Each path is a new rotation, seen through one point. The rows after it are directions, each followed by how far the rotation turns it, in degrees per step (0 if it stays put).
Each turn is a multiple of 5 degrees from 10 to 175, or 0.
Each row of a path follows its step; steps can be skipped.
Rotation 1:
step 0: -0.188 0.593 -1.672 -1.471 0.161 -0.622 0.390 1.021 0.683 1.224 1.319
 -2.006 1.781 -0.380 -0.104 -0.379 -2.022 1.386 0.059 0.468 3.040 1.086
 0.283 -1.030 -2.493 -0.032 1.619 0.854 -0.036 -0.611 1.102 -0.249
 -0.579 0.871 -1.070 -0.279 -0.471 0.929 -0.556 -0.009 -0.443
step 1: 0.135 -0.960 -1.950 -0.447 0.239 2.394 -3.123 -0.382 0.309 -0.265 -1.945
 -1.733 0.043 0.388 -1.944 -0.721 1.228 -0.487 -0.901 -0.080 0.100 0.121
 -0.676 0.033 -1.007 -0.400 -1.711 0.576 0.938 0.184 0.300 -0.941 0.805
 0.902 -0.611 1.616 -1.141 0.346 -1.257 -0.294 -0.947
step 2: -0.992 1.301 1.893 -0.514 -0.207 1.525 0.006 -0.074 -1.375 1.669 0.965
 -0.562 0.782 0.428 0.306 -0.536 1.039 -0.340 -2.037 -1.051 0.058 1.288
 -1.350 1.278 1.156 1.978 -1.105 -1.827 -0.167 -1.538 2.613 -1.809
 -0.016 -0.091 -0.421 0.106 0.215 0.482 0.379 -0.023 0.342
step 3: -0.787 -0.623 0.951 0.843 0.130 -0.815 -0.568 -1.451 -0.725 -0.092
 -0.434 -0.906 0.447 0.395 2.114 0.379 1.770 1.681 -0.463 0.690 -0.486
 1.461 2.489 0.928 0.049 -1.656 -0.664 1.377 -0.348 -2.161 0.317 1.221
 -1.536 0.392 -1.604 -0.805 -1.149 1.314 0.183 1.365 0.668
step 4: 0.262 0.469 -0.867 -1.031 -1.525 0.553 0.136 -1.826 -1.310 -1.409 -0.008
 -0.857 0.437 0.416 3.344 -0.843 0.857 0.907 -1.366 1.060 -1.253 1.078
 -1.549 -0.262 -0.416 -0.229 0.689 -0.394 1.083 2.041 -1.500 1.050 0.503
 -0.229 -0.253 0.414 0.302 -0.692 0.930 -1.799 -0.694
step 5: 1.500 -0.284 -0.729 -1.128 0.807 0.700 -0.014 0.309 -1.370 -0.647 2.437
 1.496 -0.011 -1.139 -0.819 -0.289 1.353 2.373 0.270 0.411 1.563 0.012
 -0.843 0.760 0.279 -0.089 0.942 -1.177 -0.462 0.111 0.343 1.044 -0.434
 -2.928 -0.490 -0.724 -2.037 -1.059 -1.536 -0.116 0.255
step 6: 0.219 -0.090 0.523 0.269 1.098 -1.406 -2.418 0.073 0.103 -1.120 0.094
 0.442 -1.349 -0.555 -0.543 -0.463 0.106 0.276 -1.311 0.666 0.840 -1.274
 -0.194 -0.074 -1.777 -1.094 -0.445 1.021 0.271 -0.648 0.071 -1.696
 1.073 -1.047 -1.668 -3.172 1.577 -0.128 0.975 -0.366 -2.267
step 7: -0.294 1.251 -0.545 2.245 -0.867 1.575 -0.554 -1.460 1.223 -0.342 1.071
 -0.471 -0.717 0.890 0.327 -0.612 -1.094 -2.106 -0.251 0.071 1.596
 -0.072 -0.613 0.842 -0.917 -0.321 1.010 -0.277 0.247 -1.110 -1.163
 -1.565 1.706 -2.078 -0.755 0.690 -0.893 0.886 1.288 -0.211 2.204
step 8: 1.188 0.856 1.428 -0.003 0.594 0.675 0.766 -0.273 0.278 0.769 -1.537
 -1.551 1.947 -0.347 -1.569 -0.436 0.433 0.722 1.447 1.227 1.111 1.700
 -0.500 1.467 -1.308 0.555 2.004 0.187 0.388 -2.452 -1.901 -0.746 -1.698
 0.504 1.033 -0.849 0.020 0.443 -0.357 -0.268 -0.445
step 9: 0.584 0.866 -0.048 0.649 -0.804 0.609 -0.573 1.097 0.120 -1.423 -0.091
 -0.329 0.629 -2.083 -0.564 0.578 0.531 -0.913 -0.211 2.783 -0.332 0.717
 -0.795 -1.350 -1.482 -0.514 -1.271 0.122 2.494 -0.588 1.974 0.480
 -1.187 1.677 -1.220 1.702 -1.287 -0.069 1.242 -0.506 -0.637
Speeds:
0.303 -0.607 -0.621 0.252 0.099 0.442 -0.166 0.354 -0.126 -0.759 -0.301
 0.024 -0.475 0.354 0.259 -0.411 0.017 -1.008 -0.478 0.558 -0.301 0.395
 0.384 -0.069 0.119 -0.414 0.154 -0.815 0.203 0.240 0.088 -0.035 0.371
 0.411 -0.004 0.118 0.272 -0.012 0.528 0.195 -0.528 -> 135
-0.695 0.378 -0.149 0.178 -0.540 0.155 0.091 0.298 0.226 -0.062 1.045
 0.334 0.733 -0.200 0.253 0.217 0.022 0.101 -0.228 0.756 0.021 -0.346
 0.097 -0.064 -0.168 0.289 0.470 -0.306 -0.353 0.679 0.659 -0.697 0.118
 0.278 -0.070 0.333 -0.086 -0.052 0.520 0.173 0.455 -> 155
0.030 -0.164 0.557 0.147 -0.118 -0.401 0.544 -0.175 -0.887 0.295 -0.287
 0.194 0.517 0.150 0.267 -0.276 -0.362 -0.135 0.806 0.734 -0.104 0.280
 -0.070 0.371 -0.516 -0.604 -0.357 -0.176 0.422 0.567 0.141 0.565 -0.550
 -0.149 -0.185 0.434 0.016 -0.579 0.251 -0.016 0.170 -> 70
-0.339 0.062 0.326 -0.081 0.988 -0.106 0.148 -0.416 -0.134 -0.832 0.071
 0.146 0.781 -0.062 -0.735 -0.343 -0.282 -0.177 -0.163 -0.580 0.240
 -0.303 -0.455 -0.347 -0.262 -0.730 0.679 -0.024 0.230 -0.345 0.019
 0.013 0.303 0.321 0.014 0.628 0.333 0.249 0.110 0.109 0.256 -> 45
-0.256 0.124 -0.206 -0.050 -0.674 -0.491 0.568 -0.289 -0.459 -0.570
 0.118 -0.021 -0.496 0.234 -0.460 0.244 0.836 -0.070 0.058 -0.332 0.232
 -0.332 0.014 -0.279 -0.141 -0.238 0.393 -0.465 -0.446 0.460 0.228 0.852
 -0.052 0.344 -0.365 -0.833 0.035 -0.005 -0.144 -0.646 0.180 -> 55
